In the rows, zero is written as 128.
The rows of Y fall into a few groups, which share some directions, and each row is roughly a mix of its group's hidden directions.
Y, 152 rows:
[[118 106 116 136 110 180 162 131 102  99 143]
 [115  94 138 174 101 129 104 131  87 133 142]
 [127  87 163 146 166  91 115 143 127 142 136]
 [133 102 110 139 140 114 105 119 191 151 115]
 [120 119 131 180 132 105 132  96  98 150 157]
 [127  86 141 177 132 135  86 106 121 127 127]
 [162 129 136 121  86  95 104 116 127 170 139]
 [170 167 131 102 148 163 119 108 114 123 148]
 [122 137 131 133 112  92 140 108 171  87 157]
 [137 115 118 153 170 110 183 116 138 138 144]
 [153 110 182 126 157 110 104 126 120 148 105]
 [126  90 146 100 146  95 142 129 101  92 150]
 [167 134 123 135  96  71 125 155 122 133 121]
 [177 173 141 113 110 120 141 148  98 134 125]
 [115 123 142 128 111 120  69 145  89 152 128]
 [153 162 142 113 140 119 177 114 113 154 155]
 [129 165 111 115 104 106 126  74 152 131 143]
 [ 87 108 130 134 111 153 120 110 134  73 143]
 [167 148 160 111 127 124 145 104 117  86 153]
 [141 141 135 135  94 132  77 100 137 147 163]
 [161 123  99 139  83 138 145  97 105 146 145]
 [144 154 118 115 135 128 105 111 113 179 170]
 [138  82 130 115 169 112 169 116 146 136 142]
 [ 87 101 110 123 135 119  87 134 129  91 101]
 [178 105 132 109 106  90 102 143 124 119 108]
 [ 87 112 175 133 146 106 119 164 110 125 127]
 [115 124 163 115 151 141 122 145  86 130 176]
 [133 163 150 121  91 169 113 126 134 145 163]
 [155 161 125 116 123 136 119  84 156  88 141]
 [ 86  83 102 151 137 141 159 145 122 117 129]
 [106 144 145 119 112  93 108 146 127 161  80]
 [126 132 135  70 129 139 138 103  97 144 162]
 [103  93 157 131 132  96 163 156 120 109 150]
 [131  95 150 112 145  86 150 174 122 129 140]
 [163 160 135  78 121  97 136 143 136 127 106]
 [173 154 123 157 103 109 149 113 146 149 156]
 [166 134 103 174 132 127 114 112 147  87 132]
 [ 99 138 139 101  91 146 126 184 136 130 128]
 [118  97  92 128  99 132 141 175 107 103 131]
 [154 151 157 166 116 175 127 106 126 125 107]
 [113 120 122 141  81 137 160 150  88 104 139]
 [133 147 101 164 125 156 160 125 172 107 118]
 [161 138 124 111 124 148 146 105 134  81 169]
 [124 125 144 155 162 100 122 138 121 119 187]
 [ 91  90 130 152 139 110 152 164 118 151 146]
 [126  99  86 138 116 118 142 133 184 108 126]
 [142  84 124 128 126 115 112 122 105 125 187]
 [125 148 119 140 102 143 114 100 107 180  97]
 [140 126  97 128 102 134  85 110 153  85 143]
 [126 121 113 128 183 154 156 125 133 172 133]
 [132 174 130 154 116 169 109 125 167 123 116]
 [104 141 171 144 127 140  92 130 103 103  95]
 [137 120 134  78 115  80  99 147 134 120 112]
 [137 143 110 130  91 135  92  76 120 146 142]
 [106 132  74 118 110  87 113 145 152 127 115]
 [101 115  97 103 119 112 101  91 104 161 115]
 [111 163 148 137 112 142 101  94 123 134  80]
 [145 138  97 135 118 109 156  99 160 161  96]
 [140 161 138 111 106 146 116 145 167  91  97]
 [147 140  88  98 116 132 124 105 178 118 109]
 [122 105 129 137 130 170 121 120 123  66 111]
 [134 136 128 166 111 136 104 109 119 182 156]
 [130 166 106 100 123 111 139 146 160 101  91]
 [121 138 138 118 174 139 135  80 165 130 146]
 [132  93 116 133 111 156 154 127  89  83 125]
 [163 157 110  87 128 138 119 102 133 153 161]
 [172 130 120 158 143  80 121 110 143 118 104]
 [131 156 102 163 107 179 138 115 152 123 124]
 [135 119  97 113 152 119 144 159 114 145  73]
 [123 133 142 106 120 123 147  84 115 123 186]
 [149 131 173 100 172 122 142 104 117 151 132]
 [160 157 124 126 123 134 122 106 102 187 120]
 [184 121 137 159 130 116 154 137 124  89 118]
 [139 149 142 145 140 155 153  81 128 132 172]
 [119 120 146 143 155 153 138 134  71 153 151]
 [117 136 119 100 136 107 156 140 144 179  91]
 [156 159 127 134 111 132 120  98 120 160  77]
 [121 135 130 123 101 111  96 176 153 102  98]
 [165 136 157 116 156  95 104 123 134 145  89]
 [158 108 104 101 166 102 141 145 134 162 146]
 [129 126 155 173 100 147 139  89 104 121 150]
 [125 145 114 116 151 170 146 122 140  78 155]
 [146 130 153 116 118 138 103 165 110 116  74]
 [103 128 149 120 172 181 118 108 137 112 124]
 [ 84 127 144 144 152 133 115 160  99 107  94]
 [164 124 108  70  99 147 128 124 134 111 118]
 [121 142 134  99 173 115 160 154  88 133 121]
 [166 145 150 164 129 123 140 133 134 115 180]
 [112 152 150  96 150 134 151  94 155  90 126]
 [145 102 144  88 130  68 132 128 131 138 113]
 [138 149 137 166 118 115 116 156 135 103  75]
 [160 131 122 111 142  99 122  95 112 159  83]
 [107 148 152 123 185 118 135 124 137 141  88]
 [ 99 192 113 148 127 133 105 128 136 141 145]
 [120 188 118 155 113 129 137 133 153  92 121]
 [133 164 167 128 103 109  77 127 118 121 113]
 [140 131 145 181 158 165 139 118 119 156 118]
 [125 117 132 118 185  82 145 144 140 145 117]
 [124 117 150 181 133 145  98 117 126 123  85]
 [138 136 128 121 124  98 176 170 148 157 113]
 [156 114 125 102 151 125 144 163 101 155 168]
 [167 150 156 131 132 133 146  73 145 126 141]
 [139 146 131 144 118 152 177  87 134 135 162]
 [113  96 122 147 163 126 174 136 113 107 159]
 [138 114  92 155 123 100 158 132 157 108  91]
 [121 151 108 141 125 137 133 103 192 147 110]
 [145 165 159 159  92 152 115  97 120 119 124]
 [101 132 127 162 151 156  89 138 140 124  87]
 [138  97 154 132 141  79  99 141 107 142 102]
 [ 82 142 113 142 114 170 119 105 150 120 157]
 [ 98 138 149 116 144 179 154 136 134 143 163]
 [102 105 131 147 129 102 132 135 167  75 127]
 [154 132 141 125 117  70 115 167 107 139 131]
 [142 116 110 152 170 164 109 101 159 132 146]
 [115  84 116 155  98  90 117 149 141 107 114]
 [126 129 104 134 132 171 151 113 135  99 179]
 [ 80 129 159 122 118 108 103 123 111 148 168]
 [141 113 115 121 116 129  96 108 118  96  70]
 [128 116 133 111 118 128 194 131 116 160 104]
 [139 150 118 151 132 148  83 125 100 170 106]
 [135 139 126  87  93 154 115 108  96 151 157]
 [137 160 124 130  68 134 140 152  94 128 139]
 [101 158 124 104  99 131 131 150 120  85 163]
 [165 166 115 120 129 150 149 168 101 108 127]
 [122 141 138 116  98  97 112 159 106 159 170]
 [134 145 143 106 169  95 137 161 144 120  91]
 [ 86  90 103 145 137 129 130 129 116  90 158]
 [151 102  85 100 118 130 108 155 137 111 163]
 [145  78 158  85 146 121 116 125 116 149 129]
 [107 108 125 151 135 179 148 151  96 106 145]
 [124 121 132 123 148 173 104  74 109 113 120]
 [127  99 147 112 179 113 154 115 133 146 163]
 [158 140 161 121 112 142  78 134 102  99 121]
 [171 142 129 152  87 123 120 108 111 127 168]
 [130 129 131 114 167 144 170 173 112 114 107]
 [168 130  92 103 144 160 128 145 111 160 148]
 [177 139 134 134 127 144 112  89 129 112  85]
 [126 166 135 158  97 111 137  88 101 111 148]
 [ 86 106 149 151 164 122 121 103 145 135  95]
 [ 85 123 132 137 143 168 121 119 136 112 177]
 [143 160 119 137 128 120  85 106 160 117  86]
 [122 143 146  95 166 132  93 144 139 104 165]
 [ 90  82 124 136 113 152 138 164 106 108 134]
 [ 67 123 150 154 130 153 135 135 103 144 115]
 [124 128 114 125 127  73 136 114 163 166 150]
 [153 130 138 145  91 166 124 118 107  92 158]
 [161 151 110 146 177 123 142 119 166 114 138]
 [127 126 132 134  85  88 129 106 120 171 101]
 [131 134 126 127  73 119 107  95 131 128  84]
 [ 98 128 123 110 113 120 140 147  83 104 173]
 [134 163 146  86 163 140 136 125 119 170 135]
 [119 133 144  99 164 138 119 134 143 138  67]]

Here is one row of each group, with its name. Which group are the others in?
[115 112 137 162 181 143 129 168 131 149 130]  <133>
[ 82 129 136 102 101 148 144  99 146  96 147]  <83>
[148 109  91 125 101 125 165 101 112 136  91]  <128>
[106 123 112 155  91 163  85 117 145 117 142]  <26>

[148 130  99 105  95 132 175 143 122 113 161]  <26>
[111 120 122 106 144 173 124  77 114 136 105]  <128>
[119 137 127 150 104 114 109 158 117 172  84]  <26>
[112 133 140 147 171 153  91  93 155 132 136]  <26>
[179 133 110 140 141 136 184 119 126 138 121]  <83>
[116 145 139 126 137 123 164 116 159  91 176]  <133>
[ 73 115 105 142 134 139 147 142 163 114 152]  <128>
[106 141  91 174 125 160 130 139  99 152 136]  <133>
[150 141  99 163 143 157 140 142 123 176 141]  <26>
[144 118 107 110  74 161 123 121 150 102 111]  <133>
[174 145 133 144 163 127 124 138 131 159  87]  <26>
[116 149 144 108  92 107 101 121 151  91 159]  <133>
[151 134 158 129  91 100 120  84 137 160 132]  <26>
[105 140 138  80 114 170  99 122 127 101 125]  <83>
